A single turn carries every row of the set below to another of its rows. Some are shown first; where does it send the rows asked next?
siles: -12  22  -4  -4  -21  1  -12  -21  -3  23  -8  -18  9  -8  -6  13  -3  -3  -12  6  22  14  5  -2  0  -9  1  -2  -22  -21  -12  3
zozev: 6  -8  8  18  31  15  1  -6  -3  -4  -12  12  1  3  0  -17  9  -3  7  0  -24  -15  -5  23  -28  0  -9  -13  11  -4  -2  -5
vum: -2  -22  0  32  13  -8  -7  7  -1  -14  -2  -15  -6  -11  22  -16  1  9  7  -14  -4  1  -4  19  21  33  22  -9  7  12  -5  0
Niku: 6  -1  14  13  14  1  -10  27  10  14  -8  6  -13  15  13  -23  6  -14  -6  -1  -4  -10  -7  -19  -12  -1  3  -17  20  12  10  -19
fufom: 4  0  13  13  -2  1  -27  -7  9  9  22  12  35  23  5  10  3  11  6  -1  3  -15  -38  -1  2  5  -10  3  -2  1  8  3
vif: 9  11  -11  3  -34  21  -14  -25  -1  18  16  -31  8  -16  2  10  2  1  -17  5  11  5  0  -2  -7  6  -20  8  7  -13  -8  5
miko: 20  -1  -11  11  3  -6  3  -17  2  9  20  10  26  19  12  -4  9  22  -15  -23  -2  3  -20  0  18  -13  3  10  -10  -16  7  14
gevo: 1  13  -14  -4  -5  -24  -4  14  15  -2  -13  -2  2  17  -8  13  -10  -10  -5  -17  2  11  6  18  25  -1  7  -12  23  -3  9  27
gir: -22  -16  3  19  19  -11  0  -2  -2  -6  7  9  -4  0  23  -1  13  5  14  -2  3  14  6  5  -21  -11  25  -9  8  -2  -23  0
Zisip: 7  25  -6  -4  -17  15  0  -17  1  14  -23  -31  -7  3  -5  13  -11  2  -6  3  6  -18  -5  1  10  -23  -15  -2  -17  -12  -8  -5
doseb: 9  5  -17  -10  -30  19  -4  -24  10  12  3  -45  7  -8  9  16  1  5  -3  8  3  -14  -6  -12  2  1  -13  9  -6  10  -16  -2
peka: -10  -3  1  1  9  -5  6  30  8  4  -3  -7  -1  20  6  -18  0  -1  -4  1  11  0  0  -24  -18  4  15  -4  13  13  -1  -37
genat: 19  4  5  23  -7  5  -7  -8  2  4  28  9  21  22  -4  7  2  26  -6  -16  0  -8  -31  2  9  -6  -16  7  5  -16  13  6
Resu: 6  -18  -6  30  13  1  2  8  -4  -21  -4  -22  -1  -7  12  -20  -7  13  4  -14  -6  -7  -4  24  17  36  10  -4  12  9  -2  -15
muv: 6  11  -9  7  -32  10  -16  -16  7  13  5  -36  -13  -7  28  19  0  -2  -1  1  14  -10  -3  -8  12  -21  -6  1  5  -2  -15  7
Dozik: -21  -4  13  16  28  -1  3  3  -6  -7  -13  11  0  8  -8  -1  1  6  18  4  -2  -4  0  14  -29  -6  9  -12  -1  -6  -13  -15
rus: 10  7  -23  -16  -4  -6  -5  9  18  -9  -12  -16  24  19  -5  3  -11  -20  -6  -7  -5  -6  2  26  14  18  -8  -2  33  10  9  10
bola: -2  -22  -13  22  9  5  12  -6  -3  -15  24  -7  0  -4  23  -9  13  12  5  -10  -5  9  7  9  -22  -1  10  5  29  -2  -21  -7
ganis: 4  -11  -6  1  12  -11  6  18  13  15  1  -1  -4  9  23  -26  15  -2  -15  -9  -2  10  6  -29  -9  2  25  -4  9  16  -1  -13
novo: 3  1  -16  -3  7  -8  2  -15  1  2  14  1  46  29  17  -3  1  14  -8  -12  14  0  -18  3  11  -8  9  18  -14  -11  -4  -8
lipi: 8  -4  -18  -9  -14  -13  -14  7  25  -2  6  -13  17  8  4  12  -1  -15  -2  -7  -8  3  0  12  14  24  0  -6  35  21  7  29
Bov: -6  14  2  -2  -23  1  -10  -17  9  22  -10  -25  -11  -7  1  25  1  9  1  5  8  -4  -5  -16  11  -16  2  -7  -23  1  -14  12
fovov: 19  -6  -10  11  5  5  17  23  5  5  6  -7  -14  12  10  -28  7  5  -20  -16  -5  2  3  -21  -11  -2  4  -1  26  3  7  -23
varot: 10  14  -3  -7  -19  21  -26  -30  5  26  -3  -20  17  -15  0  2  5  -14  -15  12  -1  -4  -5  1  -8  11  -21  -1  -8  -6  -3  10
sefem: 12  -8  6  6  7  4  8  22  12  14  2  1  -7  8  -10  -19  11  10  -12  -4  -16  -2  -6  -30  -20  15  1  -10  11  18  12  -17
Tibav: 1  8  -17  -22  3  -18  2  7  17  -2  -22  -7  21  18  -20  9  -9  -11  -6  -10  -9  4  5  19  16  16  4  -9  8  8  10  19
Muta: -3  5  -15  -2  -20  -19  -3  15  17  -10  9  -14  8  13  -13  23  -11  2  0  -12  5  13  3  9  16  14  3  -5  34  8  5  19
mibul: -1  -10  5  33  21  -6  -5  11  -6  -14  -19  -10  -8  -3  10  -18  -8  6  8  -13  -4  -7  -5  28  22  25  14  -14  1  3  1  -9
Duf: 12  -25  -7  12  19  15  11  -14  1  -7  11  0  9  -8  5  -15  19  12  2  -3  -28  -5  0  10  -30  17  -4  1  16  8  -8  0
ledu: 19  12  -11  -10  -12  18  -11  -27  10  23  -18  -29  1  -7  15  4  5  -10  -10  5  -10  -20  -7  -2  10  -10  -13  0  -16  4  -8  11
nudo: -12  -15  3  30  14  -12  0  12  -4  -19  -7  -15  -5  -5  4  -9  -8  18  12  -11  2  1  -3  17  18  32  21  -10  -1  8  -6  -12
git: 3  -18  1  23  22  -2  -2  5  0  -12  -15  -13  2  -9  4  -20  -2  12  6  -10  -15  -7  -7  22  16  41  14  -12  -5  14  0  -6
seg: 0  3  0  5  7  -2  -24  -9  6  4  12  6  45  31  28  0  0  -4  3  -2  17  -13  -29  8  8  -8  0  9  0  -5  -1  -10
bem: 0  14  -9  7  -30  6  -18  -24  -2  22  10  -19  -2  -16  15  10  5  -4  -17  -1  19  18  6  -5  5  -10  -1  1  -1  -20  -11  16
tasuk: 0  26  -4  -4  -13  15  -19  -22  -3  23  -19  -18  12  -4  0  1  -7  -19  -12  11  14  -5  0  11  -2  -8  -16  -3  -11  -21  -5  -3

fufom turns into -> miko
bem turns into -> tasuk
Now find these:
rus turns into -> Muta
Bov turns into -> ledu
vum turns into -> mibul
Niku turns into -> fovov
bola turns into -> Dozik

A single turn carries every row of the set below to another of its rows. Some are shown first; where does it send the rows asked next?
tul: -10  6  -16  17  12  -4  10  -6  -14  -13  1  -2  -25  -26  26  2  -10  11  -7
Vimu: -9  -1  -13  -3  32  2  5  -5  -21  -3  -3  4  -3  -33  5  19  -1  13  20
fosan: 13  14  22  -22  -6  1  -11  -9  4  23  -10  14  24  -16  -19  4  -4  -2  -14
zunu: -21  -3  -20  -5  24  -2  2  -8  -16  -18  2  6  -15  -7  19  13  1  3  13
lufa: 25  23  10  -3  -6  4  -13  -1  3  25  -2  -1  14  -19  -14  -4  -19  4  -27
Fovor: -7  24  13  11  -14  8  10  -3  6  4  -16  27  12  9  3  1  6  -11  -26
guv: 10  4  14  -30  -6  -3  5  -5  4  20  -8  3  22  16  -13  13  -11  -7  -10
rupu: 25  11  8  -14  -12  -3  7  5  4  18  -16  -23  13  3  -13  -4  -3  -10  -10
bor: -9  4  -26  -1  28  -1  -3  -6  -28  -9  0  -7  -12  -16  13  4  -5  2  14
Reb: -14  1  -16  10  26  4  8  0  -9  -12  7  7  -16  -23  15  23  -6  19  8
femar: -17  -5  -9  -1  27  2  9  -5  -11  -11  1  14  -9  -23  11  25  2  15  16
Logu: 13  5  15  -23  -16  -4  11  1  12  12  -18  -8  14  10  -11  4  8  -12  -7
dasud: 4  7  30  -17  -12  -3  -10  -17  1  16  -18  21  15  -14  -6  27  3  4  -13
bomod: 19  13  2  -6  -10  0  1  5  11  15  3  -10  4  17  -3  9  -27  0  -29
Tumo: 11  6  13  -10  -20  -3  13  5  23  4  -9  -8  3  19  0  6  2  -8  -20
dugab: -16  -2  -19  -9  27  -2  0  -11  -25  -10  -3  1  -8  -14  12  9  2  0  19
pugen: -2  7  -16  4  21  -5  7  -11  -32  1  -10  -10  -10  -39  12  -4  -8  5  8
Lapu: -1  21  14  -1  -6  7  7  -8  -9  14  -26  23  26  -2  -9  -3  10  -15  -13
zes: -30  -10  -16  -2  8  -7  -2  -14  0  -7  -10  -5  -2  -28  8  9  2  3  22
rotu: 1  11  24  -14  -14  2  -4  -7  22  11  0  26  12  -2  -6  11  -3  2  -24
pumo: -21  -2  -26  13  8  -6  -6  -8  0  -7  -4  -16  -11  -30  13  5  -10  7  12
vebo: 23  17  18  -8  -5  -1  -18  -13  -12  27  -18  -1  16  -27  -12  15  -11  6  -16
Lodus: 24  12  3  -19  -4  -1  0  1  -2  26  -6  -15  18  8  -14  4  -24  -3  -15
saguv: 12  20  13  4  -14  5  -9  1  21  12  6  11  1  -6  -2  5  -18  6  -36
reze: 5  6  13  -19  -12  -2  7  1  18  10  1  6  8  25  -2  17  -16  -2  -22
Buzim: 3  12  24  3  -18  -1  -9  -8  14  7  -4  20  -4  -4  8  29  -7  11  -31
bisi: 8  32  2  23  -11  11  5  3  -1  9  -13  9  7  1  3  -8  -7  -8  -33
raz: 22  13  5  -2  -17  -2  9  9  14  10  -8  -22  0  10  -2  -2  -8  -5  -23
teg: -5  3  -20  8  31  4  4  -1  -19  -5  2  -2  -11  -32  9  18  -9  17  11
boli: -14  2  -26  5  24  0  0  -4  -18  -16  6  -3  -19  -9  20  8  -6  4  8
fel: 22  22  12  13  -12  1  -16  -4  2  17  -5  -3  -3  -17  2  16  -20  12  -35
pozin: -25  -4  -4  0  10  -6  16  -13  -9  -18  -5  17  -18  -18  25  12  5  6  3
ved: -16  -4  -3  -14  18  -8  13  -18  -26  -5  -14  10  -3  -31  10  6  8  1  17
Sed: 13  30  3  12  -3  8  3  -2  -15  21  -24  5  20  -9  -9  -12  -2  -13  -20
feg: -21  -5  -22  3  11  -7  -6  -12  -7  -2  -11  -16  -1  -36  6  4  -5  4  20
fubis: -31  -7  -19  9  5  -6  -2  -10  7  -13  -4  -5  -10  -23  16  11  -3  7  13

dasud turns into -> Buzim
guv turns into -> reze
bisi turns into -> Sed
Now find these:
pugen turns into -> ved
Tumo turns into -> raz
femar turns into -> Reb
fubis turns into -> pumo
dugab turns into -> zunu
rotu turns into -> saguv

A single turn carries every row of the set below to another of its rows. Some are shown first; where does it send the rows asked next?
notud: -6  -7  22  -3  8  -14  27  21  1  -3  -16  -7  -2  -21
vel: 24  18  10  -2  -20  14  -6  -7  -1  -3  -14  -1  23  -12
Gumi: -9  13  19  -9  15  9  3  -5  -2  8  9  20  9  -5
Detes: -13  -8  -22  19  -11  10  28  -1  -7  2  5  -15  -17  -8
Mosa: -9  10  -14  11  -16  22  33  2  5  9  9  0  -16  -16
paf: 16  21  2  -5  -11  11  -30  -3  -2  -10  -1  -2  1  -6
rogut: 12  4  -16  15  -2  -3  -12  -10  -14  -22  6  -18  -10  9
Remu: 4  37  -5  6  -16  15  -4  6  4  10  4  3  -19  -23
dugob: 20  23  -20  25  -19  -2  9  6  12  -11  -4  -1  -20  -24
vem: 10  -1  -14  7  -10  4  -7  -4  16  -25  0  -5  -16  13
vize: 2  27  -19  16  -14  8  8  7  -2  7  14  -1  -29  -23
nelu: 20  0  3  6  -15  2  -11  -10  -13  -10  -17  -17  23  -3
daruf: 8  26  11  -10  -8  11  22  6  -7  16  -6  -4  -8  -41
Dov: 3  22  1  2  -27  17  24  2  10  21  4  6  -7  -15
zakup: 9  17  21  -21  -8  8  1  4  -8  16  -13  -7  3  -29
muzum: 15  10  -16  19  -12  -1  8  -7  16  -23  2  -6  -20  11
lefip: 3  5  -4  26  16  -21  18  -3  -27  3  4  -1  6  -20
Sezes: 12  26  -12  21  -21  -2  -4  9  12  -1  -16  -5  -17  -28
tef: 8  -12  -13  15  -4  7  -1  -10  -18  -22  -13  -23  14  -5
nomin: 11  -7  17  2  8  -20  32  19  -4  -13  -11  -5  5  -25
Tenof: 9  -3  16  -17  8  6  0  -13  -15  -15  -10  -20  9  5
kad: 9  -3  -7  5  9  0  38  -12  -18  -17  9  -20  -12  -2
Bef: 2  1  -6  3  -12  5  -21  -1  16  -15  -12  -9  -14  9
fegob: 20  19  6  -7  -29  16  5  2  6  12  0  9  10  -18
kala: 9  17  -2  1  -7  2  39  5  -12  13  6  -6  -17  -36
moza: 18  5  9  6  15  -11  9  -11  -16  -9  14  13  19  0
gem: 6  10  20  -4  11  -7  4  -11  -7  5  10  16  15  8
Boboz: -9  -8  -18  24  -2  8  17  -9  -13  -14  -9  -27  -3  -1
velem: -23  13  6  12  16  -1  13  4  -13  19  -1  5  -4  -25
Dito: 7  10  -7  10  1  -3  47  -5  -15  1  8  -16  -20  -16
ked: 0  -2  20  3  12  -12  31  19  -1  -12  -18  -7  2  -27
tiv: 21  14  -21  25  -19  -8  13  0  12  -14  3  -4  -22  -5
patiz: 5  11  -24  25  1  3  5  -8  -12  -21  10  -17  -21  0
Bap: 14  0  23  3  7  -20  35  14  0  -12  -12  -5  6  -14
mez: 8  -8  25  -10  5  -14  31  15  7  -9  -4  2  2  -7
nom: 10  -12  2  -6  8  -3  17  -14  -20  -18  2  -23  -1  9
kobu: 11  3  20  -26  0  11  -8  -3  -12  -3  -12  -10  10  -15
dezu: -3  -3  27  -10  10  -7  31  15  9  -9  -10  0  0  -8
dus: -11  8  -5  21  21  -5  17  4  -22  5  2  4  0  -34
kif: -5  -10  21  -11  11  -6  27  21  5  -9  -10  -1  -2  -19
val: -18  5  10  -5  11  3  4  6  -7  21  8  16  -1  -18
nupi: 14  15  -3  6  -4  4  -25  -11  -8  -19  -3  -14  0  9
Bof: 14  -2  23  -5  9  -12  35  13  4  -18  -5  2  7  -12
Sepuz: 12  12  5  22  20  -15  18  -13  -22  -10  4  3  16  -7
ral: 0  21  -23  27  -7  1  13  -1  -7  -2  11  -14  -30  -9
div: 7  14  -9  9  -19  4  -20  12  13  -3  -18  -4  -14  -26
zepe: 0  11  -5  4  -12  11  -24  5  16  -12  -19  -6  -11  -11
toru: 11  30  3  -3  -19  9  -22  3  3  9  1  1  -9  -14

Dito turns into -> kad
moza turns into -> gem
paf turns into -> toru
Now find these:
Bef turns into -> zepe
nomin turns into -> Bap
tef turns into -> nelu

A single turn carries every row of the set below to another of its rows. Some are shown first; where does it send the rows asked next?
taruz: 10  -12  -3  8  9  7  -7  -29  11  1  3  -7  -29  3  -23  9  -3  -2  27  -4  9  -13  11  21  -11
Biz: -15  -6  1  23  -17  9  1  18  -6  0  13  -9  23  -7  -3  31  -10  -1  10  -8  4  7  -3  35  -2
Nive: 23  -6  -13  45  0  3  -4  2  5  -6  14  6  -12  3  12  6  2  24  1  -17  -10  -11  -20  -16  4
Laver: 14  -20  20  -5  -6  16  0  4  8  -4  29  -3  4  23  10  -4  -2  17  17  -24  -24  -15  1  18  -14
Tal: 16  17  -23  11  -5  -3  13  20  36  -12  13  6  16  12  0  -1  -1  19  3  5  -6  25  -1  -7  -10
gudi: 6  -2  -4  14  14  8  -8  -25  19  -3  -14  -9  -23  8  -19  13  -6  6  32  1  8  0  16  16  -10
gomi: 11  -11  -14  51  -4  8  -4  0  10  -12  10  11  -7  -8  8  -1  0  18  1  -16  -10  -4  -12  -22  4
Koned: 13  -23  18  -10  -15  16  -2  8  13  -3  22  1  1  25  13  2  -2  21  12  -15  -18  -9  -12  20  -21
madin: 6  14  -5  -10  -10  -3  -9  -11  -9  11  0  -1  8  -11  -1  -16  -18  8  7  17  -26  -18  7  20  21
Zufi: 18  -19  -6  -8  -21  13  13  -16  8  -10  12  4  12  -5  19  2  25  3  20  16  1  -17  22  15  24
muti: 9  -2  -4  10  12  7  -2  -25  19  -7  -3  -7  -29  2  -23  5  3  -3  25  -7  13  -2  16  22  -8
Bopok: 0  13  7  -2  -14  -4  -8  -5  -14  2  -4  1  7  -16  -1  -18  -22  3  5  24  -17  -11  4  20  19
ledoz: 11  17  5  -12  -9  0  -9  -9  -11  1  -3  -1  8  -13  5  -6  -16  4  8  15  -30  -5  3  28  20
Gon: 7  -19  -6  -4  -28  12  14  -16  4  -4  12  14  15  -7  19  5  22  17  14  10  -7  -10  17  26  31
nel: 15  -7  -21  49  5  9  -8  -9  7  -7  8  14  -7  0  12  3  -4  18  8  -18  -3  -6  -18  -14  8
Suguk: 16  13  -15  20  -1  1  1  18  33  -22  12  4  16  18  -1  4  -4  14  9  11  -8  27  2  -11  -5
sok: 13  7  -21  16  5  1  5  20  35  -20  6  4  18  5  -12  4  3  19  8  8  4  26  1  -12  -2
Poze: -6  1  5  30  -2  17  -3  13  -4  4  8  -8  17  -3  -2  30  -17  -3  -2  -8  2  9  -3  37  -12
lim: -6  -8  4  27  -8  14  2  16  1  3  6  -10  24  -8  5  36  -14  3  0  -9  3  -3  -4  36  -7
mog: 16  -10  -12  46  5  -2  -9  -6  13  -4  12  5  -11  -1  -1  -5  5  20  3  -10  -9  -6  -19  -22  6
mok: 9  -13  -6  -1  -30  9  13  -19  5  -5  11  9  13  -8  9  -5  33  12  18  15  6  -13  20  21  24
lolas: 8  -27  14  -3  -15  24  11  0  12  -6  25  -1  0  25  11  1  2  24  13  -19  -16  -4  -8  16  -24
fumif: 10  9  -21  12  0  -5  4  23  28  -21  5  12  23  12  0  11  -4  21  4  3  -1  25  1  -4  -11
zaso: -15  0  4  2  -11  16  19  -14  8  18  2  -13  5  12  -27  -14  10  18  -11  -6  18  4  2  -5  4
bonu: -8  -3  1  3  -19  21  15  -4  12  27  3  -8  -2  7  -22  -9  16  22  -14  -4  15  4  9  -9  -1
tid: 4  21  7  -11  -1  0  -11  -15  -12  -1  -1  -6  4  -18  0  -15  -16  6  11  18  -16  -10  7  18  18
fubip: 12  -15  -12  -8  -22  8  14  -11  5  2  7  10  11  -10  18  3  22  7  27  14  4  -7  19  21  31
lizu: -8  -4  7  -3  -11  17  25  -3  7  24  2  -12  13  8  -28  -10  6  18  -5  0  22  6  8  2  -1

zaso turns into -> lim
mok turns into -> fumif
madin turns into -> gomi
Now find these:
Poze turns into -> taruz
Biz turns into -> gudi
Gon turns into -> sok
Zufi turns into -> Tal

